One turn moves every row onto another: examples first, then more rows asked:
vuzo: [  0   7   0 -14   3   1   4  -3  18   4  -3  -5   5  -8 -11  -6]
midap: [-11   2  16  -7  -3  -5   3   1   4   4  -1  -2   5 -11 -13  -8]
vake: [ -9  10  25   1  -7   0  -7   4  -5   3   1 -12   4  -2  -9   4]
baz: [ -6   4   1  10   4  18  -4  -6  -2  -7 -15   7   3   9   5   1]
Rit: [  4   6  15   6  -9  -2 -17   4  -3 -13  -2  -8  14   3  -5  -1]
Tida: [ -2  -1  -3   2 -17   3   0  -8  -4 -11   1   7   5   5  12  -3]
vufu: [ -4  18  15 -10  -9  17 -14  -2  -2 -14  -3   5  10  -7  -1  -1]
zat: [ 12   5   2  -5  -6   6 -12  11   4   0 -12 -12  13  11  -1   5]
sipa: [ -2   4  13  -4   7   0   2   2  16  -4 -14   7  -1   0  10  10]
mogis: [ -2  -1  12   3   0   0   2   1  12   2 -12  10  -1 -13   9   5]
zaler: [-10  -5   2  -4  -5  -2 -13   5  -1   2  12  -4   8   8   1  12]
bamo: [-16  16   2 -14   4   3   0 -13  -3   0 -13  -6  -1   7  -5   0]
rur: [ -3   4  14  -1  -8  -2 -12  -7  -9  -2  -6 -10  -5  -5 -10 -12]
bos: [  7  12   0 -13  -2   3  -8   2  19   1  -7 -10  10   1  -5  12]
rok: [-14  18   5   1   1   0  -1 -12  -8   5 -17  -5   4   1  -2   3]
kap: [ -5  -8   8 -10  -7  -3   0  -9   9  -1 -19  -4   2  -6  -9  -8]
zudu: [ 12  -2   4  -8   3  12   1  -5  17   0 -13  -9   9   3  -3  -5]
sebo: [-10   9  13 -14  -6  11 -10  -2   0 -18   7   5   3  -5  -4  -5]
tup: [ -4  -4  -2  -9  -5   5 -17  -3   1   6   6   0  16   3   1  13]
rasoz: [  1  11   1   5  -7  14   7   9   9  -4   3 -12  -1   7   6   2]
Bod: [ -7   0  -1  -9  -7  11 -15 -15  -3  -1  -1   2   1   5  14  -6]
Ruze: [ 3  0 -2  6 -7  7 -3  4 -9 -2 -8 11 -4  7  9  4]
piz: [-15   1   2  -7  -7  17 -12  -4   2  -8 -20   5   5   5  10  -2]
bero: [  3  16  18  -2  -7   6 -12   4   8  -6  -1 -14  10   3  -3  14]
Foge: [  0   7  -6   3 -13  17   7   1   9   3   3 -10   4  -3   2  -1]

bamo moves to sipa
Ruze moves to Tida
midap moves to vuzo
Now find these:
rok moves to mogis
kap moves to zudu

One turn moves every row onto another: examples first, then more rows asked:
kaza: [ 1  1  5  4 12  2 -4  9  8 -5 -4  1 -6 -5  9 17  3 -9 -7  9]
seni: [-12   5   1   7   4  -8   2   2  -3  -6  -7 -13   7  -8  20  -6   3   3
  11   8]
Mumu: [ -3  -8   9   7  -4  -4  -6   5 -11  -4   4 -13   5   9   3  13  -4  -7
   9  -8]
Bani: [  6 -21   3   4  -3  -7   1   7  -8   4   4  -9  -6  -5  -6   4  -4   3
  -2  10]
sefol: [ -8  11  -4   2  12   5   2  -1   8 -12  -5 -10  -5   8   2 -10  12   1
  -4   7]
Fir: [ -3  11  -8  -2   6   7  10   3  -2 -18  -1  -4   8   0   2  -5  14   9
  -2   7]
bipin: [  0  -3  13  -2 -10  -6   5  -5 -10   5  -6  -2  -4   4  -2  -4  14  15
  -6  -4]
Dova: [ -5  12   5  -5  12   5   0  -1   6 -11  -8  -7  -1  -1  12 -12  -5   5
  -6  -4]
Kepoz: [ 6  5 -5  6  1 -7 -5  7  1  0 -4 19  5 13 -6  5 -3  3 -4 -5]
Bifu: [-14   7   6   3   6  -6  -3  -2  -8  -5  -9 -14   4  -2  18  -9   2   6
   9   3]
veluf: [  5   7 -11   4  -5  -9   3  17   1   2  -2   3  -2  14 -12   6   2  -2
  -5  -6]
lonok: [-15   3   5   5  15   2   0  12  12   3   1 -12 -12   4   7   5  -6  -7
   1   2]
gapok: [ -2 -10  -1   8  -3 -18  -7  13  -9  -3   3 -13   0   4  -3  12   3   4
  10  -7]
vegad: [ -4  11  11  -4   4  -4  -2   3  17  -8  -9  -2   1   0  10 -12  -3   7
   4  -5]
depo: [  9 -18   0   8  -5  -9  -3   1 -12   5   4  -6  -1  -3  -5   5  -2  -3
  -4   8]
radaz: [-16  -1   9   3   5   4   6   3   2  -3  -1  -6 -12  -8   5   1   7   8
  20   1]
rem: [ -9  -1   1   8  12   5  -1  11   4   2   1  -5 -10  -3   3   9  11 -16
  -1   6]
mipib: [  8 -10  -7   5  -8  -9   4   0  -4  11  10   3  -3  -6  -6   8  -2  -2
  -3   8]
par: [ -8  18   2 -10   8   1   2   0  10 -12 -11  -1   0  -1   7  -8  -6  -3
  -1  -5]
vepab: [ 13  -2  -3   1  -6   3   3   2  -5  -5   2   3   0   2 -17   2 -14  -7
  -4   0]
vud: [ -9  -7   2  -2  11   3  -1  17   8  -7   3  -4  -5   0   4  11  -2 -10
 -11  -1]
gan: [ -2  -1  -8   3   0  -1   0   7  10   0  -9  11   9  17 -11   0   4  -2
   4  -6]
Dak: [  7  -9  -1   5  -5   2   9   8  -3  -1  -2   2   0   0 -13  -8  -6  19
   8   7]
Femuz: [ 15  -5 -12   3  -1   5   2   6  -8  -6   2  -7   5   5 -15   3  -9  -3
  -1   4]
memod: [ 14  -2  -2  -1   0   7  -1  -3  -2  -8  13   1  -1   0 -13  -1 -10   2
  -3  -3]
lurav: [  5  -4 -10  11   4  -4  -4  10   4  -6   2  -4   2  19 -15   0  -6  -2
   3  -1]
muzud: [  2   0   4  -3  -8  -7   5   1  -6 -10  -2  -4  -8   9 -10  -4   2  20
   1 -11]
Makug: [-14  12   5   6   5   0  11   0  -4   3   0 -19  -5  -1  10   0   5  12
  14   6]
Gudur: [ -1  -7   0   8   0 -14 -11   3 -11  -4   3  -1   3   4   4  21  -6   2
   9  -2]
Tavo: [ 14  -4  -9   2  -2   5   2   0  -6  -3   2   0   7  10 -14   1 -14  -2
   0  -1]
ziv: [  4  -4  -2   4  -5  -8   8  -2  -3   4  -1  -4  -5  10 -14  -6   7  20
   0   4]
zavab: [  3  -9   7   6  -2  -8  -3   5 -12   5   9 -18  -7   7  -8  11  -7   6
   2  -3]
vuvip: [  2  -1   9   1  -9 -11  -2  -8  -9  -8  -1   8  -5   7   3   3   2  20
  -4  -4]
reko: [  5 -14   3   9  -9 -10   2   4 -13   5   3   1   0 -11  -9   4  -2  -3
   4   9]
Bivo: [ -7  12   5  -6  13   2  -3  -3   5  -3 -13  -4  -5   4   7 -13   0   0
  -8  -4]
zil: [ -9  11  -3  -1   5  -4   6   7   8  10  -8  -6  -1  -1  15   5  -9 -12
  -4   3]
nimel: [-11  16   0   2   0  -9   2   6   0   2  -6  -7   0  -4  14   5  -9 -15
  -2   4]
Mami: [  4  16   2   4   2  10   5   0   0 -18  -5   4   1   3   8   2   7   6
   1  12]
Pufet: [  3 -12  -6   9  -6  -5  -1   0  -2  -8  11   4   4  -5  -7  -7  -2  12
  12   7]
mas: [  5 -14   1   6  -4  -3   3   1  -3  -1   0   7   3  -2 -11 -10  -8  18
   7   3]
nimus: [  6 -10   1   1  -4  -2   1  -3  -4 -11   0   5   3  -6 -15  -9  -4  12
  10   3]
tipe: [-14   9   7   1   5 -12  -2   2  -2  -5  -9  -7   2 -14  15  -7   5   5
   7   5]
mot: [-9 -1 11  4 -1  1  7  2  5 -5 -5  0 -5 -6 13 15  1 11 15 10]
Sul: [-14   1   7   1  -3   1  15  11  -3   4   4  -7  -2  -6  10  10  -2  13
  11   4]
Gukos: [ -5   5   6   2  -1 -16  -3  -2   4  -5  -7 -14   2  -6  18  -2   9  -4
   1   7]
mame: [ -5  18  -2   1   4  18  10   0  -1 -12   0   0  -8   5   1  -2  10  -3
   1   2]
Nas: [  2  22   1   0   1  -3   2   4   9   3  -5 -11   4   5  13   6  -6 -10
   3  -1]
puba: [-14   9  -2   2   9  -5   0   6   5  11 -10  -6   0   3  14   2  -7 -12
   5   1]

lonok moves to zavab
Dak moves to Bivo
Fir moves to gan
Now find these:
nimus moves to par
Mami moves to Kepoz
veluf moves to rem
seni moves to mas
vegad moves to memod

One turn moves every row onto another: examples first, then more rows asked:
Mulok: [  3  -3  -2   7  18   5 -12 -10  -2  -1   7   4   4  -9   2  -3   6 -18
  -4 -12  15 -12 -23 -22 -15  17  -9   3  13  -7   1  11 -17   3 -11  -2
  17  -8]
Gel: [  3   9   7   3  11  22  -4  -7  -9  -4   2  11   4 -12  -3   7 -18  -6
  -4   2  -7 -10  -7  -6   7  19  -1  14   6   4  -6   1   9  -3 -11   6
  -9 -18]
lil: [ -3  -4   6   6  16  10  -4  -2  11  -7   2   5  11  -9  -9  -3   8 -11
 -11   1   7  10 -27 -17 -12   4 -16  -1  14 -10  12  10 -15  10  -8  -4
   7  -4]
Dafuz: [ -2   5   8  12  20  12  -4   4  12  -4   7   9  12 -11   1  -8   7 -14
 -10  -6   8   4 -21 -23 -14  11 -19   4  15  -1   2  10 -12  13  -6  -7
   9  -3]
bedo: [  2   0  18   0   5  16 -11  -6  -7  -4  -2  12   7 -12   1   3 -21  -4
   1  -4  -9 -10  -9   0   9  24  -7  14   8   3 -11   3   2  -6 -13   4
  -5 -12]
Geb: [  4 -10   6   4  -3  10  -2  -9 -21   4   2  17   6  -3  -6  -6  -9   1
   2  -9   0   2  -7   2   0  27 -14  18   9   1 -12  -1  -1  -1 -25 -11
  -2 -12]
rop: [  1   5   2  13  21   7  -6   0   6   1  12   6   9 -10   5  -7   8 -18
  -5 -12  11  -8 -21 -25 -16  19 -13   7  17   0  -2  12 -15   8  -7  -5
  14  -4]
Turis: [ -6  -8  -6   4  17   3  -4 -11  -3  -5   2   5   5  -3  -1   6   5  -8
  -3  -8  11  -8 -18 -19 -16  12 -14   2   9 -11   9  11 -18   8 -10  -8
  18 -10]
faz: [ -9  -1   7   9  19   8  -1   0  12  -9   2   9  10  -6  -4  -2   6  -9
 -11  -1   6   9 -21 -20 -12   5 -19   0  12  -8   9   9 -16  15  -6  -8
   9  -4]
Mirol: [ -5   7  21 -12  13  11  -1 -20 -16   0   7   5  18   5 -13 -11  -7   7
 -14  -6  -3  -7   2   1  10  17  -8   5  11  -5   4  13 -10  -3 -14  -4
  -3  -7]
palen: [-10   5  13 -12   2  27  -1  -9 -12  -5   3  -4  -1 -18   6   3   0  -1
  -7  -2  -7  -9 -12   1  -7  25 -19   9  12   7 -19   6   8  -5  -4  -5
   0  -7]
Pepos: [ -5  11  14 -11  16  16   3 -21 -15   8   9   4  15   0 -15  -7  -5   4
 -14   1  -2  -6   6 -10   8  17  -6   2  10  -3   1  14  -5  -5  -9   2
  -6 -19]
pof: [ -3 -11  -6   6  13   3  -8 -14  -4  -5   2   3   3  -6  -3   2   9 -12
  -4  -7  13  -7 -22 -20 -15  10 -14   1  10 -12   8   9 -19   3 -11  -3
  18  -7]
kevib: [ -4  -1   6  -7   7  16  11 -16 -18  15  19   9  16  -5 -10  -3   5   3
  -2   1   1   2   0  -7  -6  24   2   9  11  -8  -9   9   7   5 -24  -4
  -1 -16]
sato: [  2   1   8  10  17  12  -7   2  10   0   5   7  11 -12  -3 -11   8 -15
 -12  -6  10   8 -26 -19 -13  10 -18   5  16  -3   5   9 -14   9  -8  -3
   7  -3]
modup: [ -2  -5  15 -12   6   9   6 -19 -16   9  17   5  19   0  -7  -3   0   7
   1  -7  -1   3  -3   2  -6  24   0  10  13 -10  -9   8   4   2 -24 -10
   2  -4]
Rekab: [  2   1   4  10  18   8 -10  -2   4   2   9   5   8 -12   1 -10   8 -19
  -7 -12  14  -3 -26 -21 -16  17 -13   6  17  -4   0  12 -13   5 -10  -1
  12  -3]
Tonum: [-11  -9  -1   4  17   4  -3  -9   4  -8   0   7   7  -4  -5   6   5  -8
  -7  -2   7   3 -19 -17 -15   4 -16   0   8 -13  12  10 -16  14 -10 -10
  15  -6]
bagid: [  1   0  -5   9  20   4  -8  -9   0  -1   9   5   6  -7   5   0   4 -14
  -1 -13  14 -15 -16 -23 -16  20 -13   6  11  -7   3  13 -19   7 -10  -6
  17  -7]
Rula: [ -2   7  10  -9   5  25   5 -13  -8   0   5  -1   4 -20   0   3   2   2
  -7   8  -2  -4  -5  -4  -9  21 -14  14  15   4  -8   5  20  -4  -4  -2
   0 -14]
pase: [-12  14  13 -13   4  23  -1 -11 -21   2  -1  -4   4  -6  -3 -13   0   5
 -20  -6  -3  -2  -6  -4  -2  24 -29   8  12   8  -7  11  -4  -6  -4 -11
  -3 -10]
diput: [-12  12  14 -20  12  15   0 -16 -16   9  10   1  19   5  -9 -10  -6   1
 -15  -5  -7  -1  -2  -5   5  21 -11   3   9  -3  -2  20 -10  -3 -11  -9
 -10  -8]
lovo: [  0  -6  -2   3  -6  13   0  -4 -22   0   7  15   7  -4  -4   1 -11  -1
   1  -5  -8   3  -8   0   3  28 -13  14   0  -3 -14   5  -5   1 -27 -10
  -8 -10]
talel: [ -4   2  20 -14   0  25  -2 -10  -4  -2   2   0   8 -20   4   2   1   3
  -6   1  -6 -10  -9   3  -8  23 -16  14  17   2 -14   7  12  -3  -6   1
   5  -4]
nep: [ -4   6  17 -10   1  18  -2 -11 -18  -1  -6   3   7  -9  -7 -17   4  15
 -19  -1   0  -3  -1   2  -1  20 -30  15  16   7  -2   6  -4  -6 -10  -7
   3  -8]
das: [ -6  -2   5 -14   0  15   6 -12 -18  11  17   7  20   2  -6  -1  -1   2
  -3  -3  -5   8  -3   0  -5  26  -6   9   8 -11 -10  14  -3   4 -24 -12
  -7  -5]
Rabi: [ -6 -11  -1   3  14   5  -5 -11   5  -8   1   5   8  -6  -9   3  10  -8
  -9   0  10   4 -24 -16 -14   6 -14  -3  10 -14  12  11 -16   7 -11  -5
  13  -5]
Gib: [ -5   1   8   0   0  21  -6  -6 -13 -10   4   5   1 -12   4  10 -17  -6
   1  -4 -12 -10 -11   0   6  23  -7   8   3   1 -18   6   1  -4 -12   0
  -7  -8]
tati: [ -3   9   7  -6   6  19   3 -13 -18   4  -4   1   3  -8 -10 -12   1  11
 -20   4   1  -1   2  -7   0  19 -28  13  11   9  -1   6   2  -6  -6  -4
  -2 -21]
Mone: [  3  -2  -2   9   1  15   3  -7 -25   7   5  19   5  -6  -9  -5  -7   3
  -4  -4   1   3  -4  -8   1  24  -8  17   5   4  -9  -2   5   2 -26  -4
  -4 -20]

Rula moves to tati
Turis moves to bagid
Now find these:
das moves to lovo
Mulok moves to Rekab
Geb moves to bedo

One turn moves every row onto another: examples first, then more rows asked:
Zalet: [-14  -7  18  -7 -21   8   8  17   8   0  -1   7  -8 -11   0 -11   0]
tusir: [-12  -9   1   6 -15  -1  15 -11  -3   1   0  13  -7  20  -4  -8  -3]
zoma: [ -6 -13   3  -6 -19  -1   5   3  -9  -4  10   3  -2 -15   4   1   8]
bapog: [-12   9  -3  -1   0   5  12   3 -17  -3  -4   4 -11   6   5   5  -1]
Laga: [ -9  -7  -9  -3 -18   2   8   3  -4  -8   1   9  -7  13  -7 -19  12]
fadaz: [-11 -10  -8  -2 -18   1   7  -1  -5  -7   2  13  -6  13  -9 -16  11]
pel: [-15  -4  16  -3 -23   6  12  14   6   0  -1   6 -12 -15  -3 -17   1]
teli: [-17  -6  12   5 -19  -2   3  -2   5  -3   2  13  -5   8  -1  -1 -21]
Padez: [ -6 -11   3  -3 -20  -3   5   1 -10  -5   9   5  -3 -17   2  -2   8]
goro: [-16  -9  19   1 -21   3   9   6   5   0  -2   9  -9 -16  -7 -15   2]
vokul: [ -9  -9  -9  -6 -18   2   7   4  -4  -6   2  12  -7  14  -7 -15  11]
tade: [-19  -5  15  -2  11   1  13   4  11  -3  -2   3 -11  -2   5 -17   3]
kiso: [-11 -11   2  -1 -15   2  13  -7  -4   0   2  13  -4  25  -3  -4  -6]
kab: [-11 -11 -10  -5 -17   1   6   3  -4  -7   1  12  -6  14  -9 -14  11]
nuf: [-15   6   0   4   3   1  12  -5 -18   0  -6   7  -8   1  -2   4   0]
nitoz: [-20  -6  16  -6  12   3  11   7  11  -6   0   4 -11   2   7 -13   2]
Vumu: [-10  -4  -1   5 -17   2  17  -9  -5   3   1   9 -11  20   1 -15  -2]
paz: [ -8  -5  -1  -3 -17   5  12  -1  -2   1   5   9  -7  26   2  -6  -6]
Luve: [-12   6  -1  -5   4   5   9   2 -17  -5  -2   6  -7   7   3   8  -2]
Kapaz: [ -2  -7  21  -4  10   7   8  12  -2  -5  -5   1 -13  -3   4  -9  -1]
bep: [-15 -11  18 -10 -20   5   7  16   8  -4   0  10  -6 -10  -5  -6  -2]
bolu: [ -5  -7   2  -7 -22   2   8   5 -10  -4  11   2  -5 -16   6  -2   8]
Feke: [-15   3  10   9 -23   0   7  -5  -2   1   1   6 -13   3   3 -12 -19]
bunid: [-22  -7  17  -2  11  -1  12   3  12  -4  -2   6 -10  -3   3 -14   3]
Zum: [-17  -4  13  11 -20  -4   6  -7   0   1   1  11  -9   4  -3  -5 -20]
piv: [ -4 -12  23  -4  13   4   8  10  -1  -7  -2   4  -7  -5   1  -7  -2]
Gesag: [ -5 -11  23  -1  12   3  12   6  -2  -6  -4   5  -8  -7  -2  -9  -2]
zafe: [-12  11  -1   3   2   2  13  -1 -18  -1  -4   3 -12   3   1   1   1]
Sugit: [-20  -9  16  -6  11   2  11   5  12  -5   0   6  -9   1   4 -12   2]
Godi: [ -5  -8  22   1  12   2  12   4  -3  -6  -4   2 -11  -8   1 -13   2]
ket: [-12   5  10   4 -24   2   7   5   1   0   4   4 -13   7   6  -9 -20]
lageb: [-19  -4  15  -4  11   3  12   7  12  -4  -1   2 -12   0   5 -16   4]
feme: [-16 -15  20  -4 -19   4   7   9   9  -3  -2  11  -6 -14  -7  -9   0]
Tevu: [ -5  -7   3  -5 -22   0   6   1 -11  -3  11   1  -6 -17   4  -5   9]
pepa: [ -4 -11   2  -6 -19   0   8   6  -9  -5  11   4  -3 -13   5   1   8]
sinek: [ -9  -8  -8  -2 -19   0   9   0  -6  -5   0  12  -7  13  -7 -18  13]
setib: [ -9  -2  -2   1 -18   6  17  -4  -4   1   3   6 -11  25   4 -13  -3]
Noz: [-14  -1  11   0 -21   1   3   5   3  -2   3   9  -8  10   6   0 -22]
rino: [-16   2   0  -1   5   1   9  -1 -17  -4  -4   8  -6   4  -1   9  -2]
bofi: [ -3  -5  21   0  10   5  11   8  -3  -3  -3   1 -12  -7   3 -14   0]

bunid moves to nitoz
fadaz moves to vokul
ket moves to Zum
Now find these:
feme moves to Zalet
setib moves to tusir
rino moves to bapog

